0: [171 152 105  88 142 122 155 159 118 144 128 134]
1: [140 150 153  62 128  87 108  80  56 101 174 143]
2: [153 150 123 101 130 115 126 136 101 145 129 137]
3: [139 148 103 136 112 137 135 148 131 154 116  96]
4: [ 98 109 130 180 113 142 210 145 168 107 163 167]
5: [153 115 107 184 105 141 156 186 183 173 123 128]
6: [136 119  67 147 132 171  60 138 126 177  65  71]
7: [157 158 132  75 133 101 139 117  78 123 169 139]
8: [136 101 164 145 135 119  70 127 181 155  98 115]
9: [ 45 107 137 152 118 134 194  80  79  68 197 174]
10: [123 124  95 131 118 127  93 115  82 127 108  99]
11: [147 113  64 171 128 177 103 171 155 192  70  79]
12: [117 107  89 145 135 164  68 112 105 153  99  89]
13: [111 153 115  91 135 123 108  98  87 106  92 107]
14: [121 125  97 148  99 165 136 139 119 142 135 119]
15: [148 152 151  86 128  94 153 120  65 118 179 151]
16: [177 148 114  76 141 117 141 157 100 141 119 130]
17: [135 141 158  92 120  82 190 113  70  95 222 176]
18: [ 81  90 188 137 127 125 105  98 117 102 152 161]
19: [ 80 103 202 121 121 111 111  46 105  61 182 175]
20: [ 91  93 177 133 132 125 112 101 131 113 146 157]
21: [146 161 126  84 133 118 160 142  94 141 146 146]
22: [103 168 149  85 137 110 102  52  82  68 114 120]
23: [162 142  95 134 141 133 140 184 138 188 110 109]
24: [106 108  86 196 105 174 213 197 163 153 128 141]
25: [212 159  90 104 134 143 106 186 146 194  77  92]
26: [177 104 128 155 136 142  38 184 206 187  46  93]
27: [137 154 135  81 134 111 152 126  80 120 152 147]
28: [126 104 167 138 124 117  81 116 174 124 120 147]
29: [107 122 169 109 124  97  95  96 124 105 153 143]
30: [127 149 136 108 129 114 140 127 113 102 140 138]
31: [137 138 152 114 109  98 205 133 130 113 194 180]
32: [129 146  91 152 104 165 136 149 129 150 111 111]
33: [172 164  72 141 156 153  92 176 167 170  46  60]
34: [ 99 130 115 144 113 149 192 130 141 102 133 159]
35: [ 71 148 146 112 131 113 175  95  88  54 152 144]
36: [145 152 128  79 141 110 164 124  85 117 164 159]
37: [159 102 148 152 131 129  68 159 199 156  78 120]
38: [161 135 141  83 123  96 150 122  81 117 173 148]
39: [156 123  91 172 110 141 153 168 170 177 117 126]
40: [160 118  62 164 133 183  71 174 159 194  61  66]
41: [128  82 139 197 134 154 160 202 220 166 117 141]
42: [ 84 155 158  84 123  90 160  62  45  87 175 157]
43: [123 111  77 167 125 167 122 150 131 162 107 106]
44: [ 55  82 123 172  97 154 244 138 110  85 198 183]
45: [170  96 126 174 127 148  77 181 228 194  73 105]
46: [110 107 177 123 120  92 129 110 131  93 180 156]
47: [123 144 170  59 121  82 156  67  57  79 209 177]
48: [133 148 121 101 125 114 128 123  90 156 129 126]
49: [145  90 140 164 127 134  96 154 198 164  94 136]
50: [ 96 153 155  57 134  93 162  81  43  80 186 168]
51: [168 152 132  80 128 101 156 134  86 144 164 143]
52: [ 96 111 197 127 121 110 107  79 135  94 160 148]
53: [137 165  89 143 144 137 158 146 162 132 100 114]
54: [120 119  95 129 128 142  93 120  84 142 102  86]
55: [135 113 171 109 135 121  43  89 148 133 117 110]
56: [147 102 151 143 128 139  55 115 164 146 102 116]
57: [ 98 109 105 160  99 165 185 141 136 118 154 146]
58: [150 167 145  68 138 116 139 105  74 115 153 146]
59: [120 124  95 147 141 159 180 171 170 115  87 113]
60: [151 103  67 178 133 183  96 179 165 199  73  77]
61: [ 70 114 125 153 115 144 173 101 100 104 172 161]
62: [118 155 100 134 123 147  83 115 110 149 103 109]
63: [133 157 148  54 125  76 113  61  40  95 184 144]
64: [ 79 115 130 160 110 157 223 138 126  95 171 161]
65: [179 128  57 137 117 166  83 174 138 197  56  57]
66: [116 131 164 107 128  79 136  99  87  68 170 150]
67: [160  91 147 135 135 139  36 140 186 163  69 107]
68: [ 81 102 118 168 116 145 188 123 112 111 170 141]
69: [150 103 126 141 141 152  55 130 166 154  99 101]
70: [132 143 138  99 130 110 176 115  83 120 169 153]
71: [122 103 180 128 129 127  90 105 157 120 122 150]
72: [ 92  95 163 119 121 124 119  73 130  81 165 167]
73: [106 110  83 149 133 158 136 140 121 139 102 118]
74: [ 85 177 153  81 135  99 130  48  73  50 149 135]
75: [130 100 169 149 122 123 104 137 178 136 106 140]
76: [ 94 125 120 138 121 127 141 105  73 108 154 138]
77: [112 112 172 126 126 111  87 109 148 121 133 136]
78: [110 115  88 167 103 164 154 168 142 151 121 124]
79: [ 82  97 102 176 121 155 179 136 123 124 152 153]
80: [166 117 107 152 129 139 177 196 190 156 130 133]
81: [116 113 185 122 126 118  56  90 134 114 124 134]
82: [144 143 116 103 136 108 140 133  98 151 155 136]
83: [132 118  79 148 129 159 107 134 119 164  91  85]
84: [148 172 146  46 138 108 104  86  55 113 150 138]
85: [163 139 126  72 134 111 163 135  96 122 138 143]
86: [144 121  90 137 119 136  93 143 106 158  95  99]
87: [112 129 171 106 126  91 102  98  83  84 167 138]
88: [ 74 119 124 156 107 145 219 131 111  83 174 166]
89: [122 127  94 145 106 165 126 136 122 139 108 121]
90: [150  99 160 148 127 125  87 138 185 147 101 133]
91: [114 136 142 121 134 111 140 111 130  93 142 144]
92: [172 152 121  81 135 111 110 130  89 142 138 124]
93: [111 135 107 139 102 149 157 127 110 130 150 137]
94: [169 100 128 157 132 145  48 168 208 187  60  94]
95: [ 98 101 163 120 137 128  67  84 116 125 119 121]
96: [ 55 160 143 114 138  92 186  69  73  48 169 157]
97: [122 111  96 176  89 167 198 180 161 158 143 133]
98: [133 127 102 151 137 144 132 172 130 173 102  90]
99: [119 122 162 104 130  91 104 102 106  83 154 132]
100: [ 73 109 140 130  90 140 171  99  89  86 153 148]
101: [157 113 111 160 137 153 177 178 193 148 131 135]
102: [114 154 117 145 138 116 188 150 142  99 129 106]
103: [127 141 158  95 111  88 212 119  72  89 215 183]
104: [119  90 161 135 129 130 136 135 174 121 145 152]
105: [157 161  92 137 148 152 113 161 178 151  68  75]
106: [125 112 163 112 135  93  50  96 115 104 139 120]
107: [120 159 144  87 140 115  36  55  97 103  96  97]
108: [145 154  98 143 143 135 161 163 153 133  94 103]
109: [165 134 112 106 135 131 180 168 119 152 125 128]
110: [191 157  98  58 137 119  93 130  84 166 111 113]
111: [ 81 119 118 142 105 155 181 114  91 106 160 143]
112: [114  99 182 121 119  96 147 107 146  91 177 168]
113: [102 140 115 131  91 156 145  93  93 101 154 145]
114: [159 141 108 128 138 146  24 110 149 153  62  84]
115: [121 118 165 104 134 118  54  85 136 116 116 121]
116: [ 95 151 116 149 148 127 195 140 141  90 134 131]
117: [205 128 100 127 150 144   0 156 196 206  16  51]
118: [135 172 117 111 139 125  81  64 108 120 120 108]
119: [112 112  86 179 110 165 162 168 147 154 125 124]
120: [116 116  86 172 131 166 143 163 154 161 102 119]
121: [133 163 124 113 125 131 113 123 137 113 104 101]
122: [ 61 139 155 130 116 126 180  87  89  72 199 177]
123: [ 50 149 152 137 129 106 251 114 100  38 185 167]
124: [137 142 142 102 122 107 193 132  88 112 193 169]
125: [ 68 157 142 107 137  88 173  75  69  52 162 141]
126: [ 94 169 135  97 144 106 131  56  86  69 145 133]
127: [174 157 112  83 137 120 137 142 100 145 128 131]
128: [130 118  96 160 110 132 196 161 123 141 148 131]
129: [115 155 138  85 136 106 158 103  52 123 162 149]
130: [ 91 157 133 134 125 111 212 114 132  76 153 152]
131: [203 139 105 102 138 134 108 158 142 169 119 118]
132: [ 90 121 126 127 129 125 131 102  77 114 140 127]
133: [140 129 104 118 140 141  51  92 127 140  76 107]
134: [ 87 157 145 128 127 113 211 113 123  64 153 148]
135: [114  99 165 151 127 116  99 131 166 139 126 138]
136: [118 152 121 143 112 131 153 105 126 123 166 143]
137: [156 162 149  61 126  89 108  93  66 113 160 140]
138: [ 87 105 203  97 128  79  98  48  92  62 169 165]
139: [152 137  70 156 154 151 101 156 147 170  43  72]
140: [ 58 109 132 160 111 139 205  94  84  80 196 173]
141: [122 165 113 118 149 126 131 125 133 112  98 104]
142: [156  96 138 168 141 144  93 178 220 187  78 115]
143: [163 108  62 154 135 172 104 204 156 190  50  62]
144: [154 178 101  96 154 128  55 105 131 133  60  79]
145: [128  92 144 138 140 137  82 136 154 146  95 116]
146: [168 151 124  98 127 118 161 155 109 141 156 135]
147: [132 102 156 132 127 110  73 119 175 142 110 130]
148: [136 120  78 150 124 166  45 130 124 175  73  77]
149: [169 135 130 107 127 100 103 132 136 128 129 111]
150: [125 152 147  80 134 113  49  66 106 112 103  99]
151: [124 123 107 173  91 176 198 167 142 145 143 140]
152: [144 152 120  98 129 123 130 128 101 140 139 137]
153: [ 65 150 150 134 127 112 230 111 112  52 174 163]
154: [127 111 159 109 140 116   0  92 136 142  72 104]
155: [141 129  78 157 109 178 136 166 145 169  92 104]
156: [102 145 170  67 118  86 211  67  51  58 235 191]

[142 108 114 145 136 167  77 136 178 146  92 115] 69 145 56
[ 93 158 133 115 132 114 132  90 122  76 129 124] 91 126 30
[169 142 111  83 135 112 107 130  99 136 126 114] 92 127 2
[162 136 131 117 113 116 208 171 138 136 179 163] 31 146 124
[131 155 165  49 133  79 119  69  34  85 198 153] 63 1 47
[125 169  98 111 154 118 136 123 127 110  92  98] 141 121 13
[ 99 115  88 158 129 160 141 135 114 131 125 123] 73 14 89
[122 149 109 142 110 137 140 101 111 130 160 139] 136 93 113
[129  93 158 155 125 133 124 142 193 136 121 141] 75 104 135
[108 103  79 209 114 175 204 195 169 160 134 131] 24 97 119
[ 96 144 177  77 110  78 228  79  39  50 242 192] 156 103 17
[175 150  62 154 152 158 107 199 183 175  38  56] 33 143 139
[107 111 119 169 123 141 200 145 168 114 151 161] 4 34 57
[220 160  89  75 139 121  64 174 116 183  80  78] 25 110 131
[145 159 114 115 125 127 112 121 107 131  98  75] 121 141 10
[117 162 110 141 134 124 190 144 140 108 127 121] 102 116 53
[130 164 126 118 129 122 169 131 116 116 135 133] 30 21 152
[153 119 133 147 138 139  69 137 176 160  82 102] 69 37 56
[154  86 139 188 127 153 141 207 234 184  99 128] 41 142 5
[107 170 132  84 144 106 113  67  80  66 123 111] 22 126 74
[ 85 110 127 161 117 140 200 127 115 112 153 156] 68 64 79
[173 148 120  95 140 109 123 128  79 153 142 124] 92 2 127
[137 117 173  98 131 106   0  64 124 125  88 114] 154 55 115
[160  99 147 150 129 132  69 154 188 165  79 116] 37 67 90
[210 120  98 144 145 159   0 183 216 225  18  56] 117 26 94
[ 95 124 166 128 132 112 139 107 147  88 145 139] 91 46 20
[123 115 160  97 136  96  50  82 108 103 136 117] 106 115 81
[102 115 109 139 132 147 158 160 120 116  95 101] 73 59 89
[169 137 116  98 135 128 178 180 137 153 142 143] 109 0 146
[166 147 142  81 129 102 122 114  85 127 154 138] 7 38 92
[144  84 147 173 129 132 121 169 205 154  99 140] 49 90 142
[124 164 119 121 139 121 166 125 112 112 124 128] 30 141 102
[164 154 122  93 141 107 100 132  97 135 123 114] 92 2 127
[121 101 166 130 133 112  84 105 144 126 138 132] 77 71 28
[138  94 144 160 136 141  93 154 182 161  97 117] 49 90 145
[112 136  94 142 131 157  85 110 115 145 111 112] 62 12 54
[128 158 142  98 120 103 181 122  83 108 172 147] 70 124 36
[145 160  92 133 149 144 102 131 153 146  85  88] 105 121 141
[111 128 113 127 108 129 101 108  77 121 125 116] 10 132 54
[163 145 120  86 139 107 118 135  91 152 138 123] 92 2 127
[188 138 110 107 131 115 182 173 121 161 142 123] 109 146 0
[136 124 145 108 108 101 208 135 125 101 192 169] 31 124 103
[120 145 134 105 132 111 167 106  84 107 161 150] 70 27 129
[103 104 159 158 121 115 189 157 151  98 186 169] 4 64 31
[105 143 131 124  99 138 121  71  77 107 161 147] 113 76 132
[ 67 133 123 146 120 145 206 123  90  78 174 161] 88 140 111
[107 103 148 122 152 137  58  96 120 121 113 122] 95 115 81
[114 121 108 134 119 133  94 112  79 127 116 121] 10 54 62
[114 113  75 169 124 174 132 149 139 160 109 110] 43 120 73
[132 163 104 119 141 125 136 132 127 116  95  99] 141 121 53
[117 145 170  63 124  91 154  64  45  67 211 194] 47 50 156
[136 140 160  66 121  98 151  89  70  87 198 185] 47 50 17
[169 173  75 122 158 145  59 147 158 166  40  54] 33 139 105
[182 134 102 119 122 129 167 172 121 144 141 123] 109 146 0
[144 102 160 145 124 126  77 137 188 139 102 134] 90 8 147
[ 99 119 104 146 131 144 140 124 105 127 120 123] 73 89 93
[ 80 127 116 146 137 143 130 104 125 118 126 140] 132 76 93
[158  97 143 146 126 134  65 153 196 170  81 116] 37 67 49
[112 149 125 145 141 134 171 148 142 103 107 120] 102 116 108
[200 114 131 122 140 133   3 157 195 204  51  66] 117 26 94
[112 129 168 121 130  94 103 115 110  79 161 135] 99 87 29
[164 159  86 130 149 141 106 163 168 152  68  83] 105 33 139
[115 157 115 100 132 137 101  90  80 106  99  98] 13 118 10
[143 120 122 158 130 132 145 151 189 140 118 129] 101 39 5
[153 139  79 125 154 149  31 107 142 155  50  72] 114 133 148
[165 118 146 132 135 131  29 137 186 165  68 100] 67 37 69
[179 132 125  92 132 110 152 145 119 148 154 144] 146 0 51
[153 104 161 122 144 126  10  97 158 171  67  97] 154 67 56
[148 145 135  97 139 105  85 109 109 112 119 107] 149 121 118
[141 166 129 100 143 125  84  69 101 107 123 114] 118 150 13
[101 102 168 114 134 125  60  80 123 120 121 129] 95 81 115
[ 63 104 162 155 136 131 175 108 138 102 173 170] 61 68 64
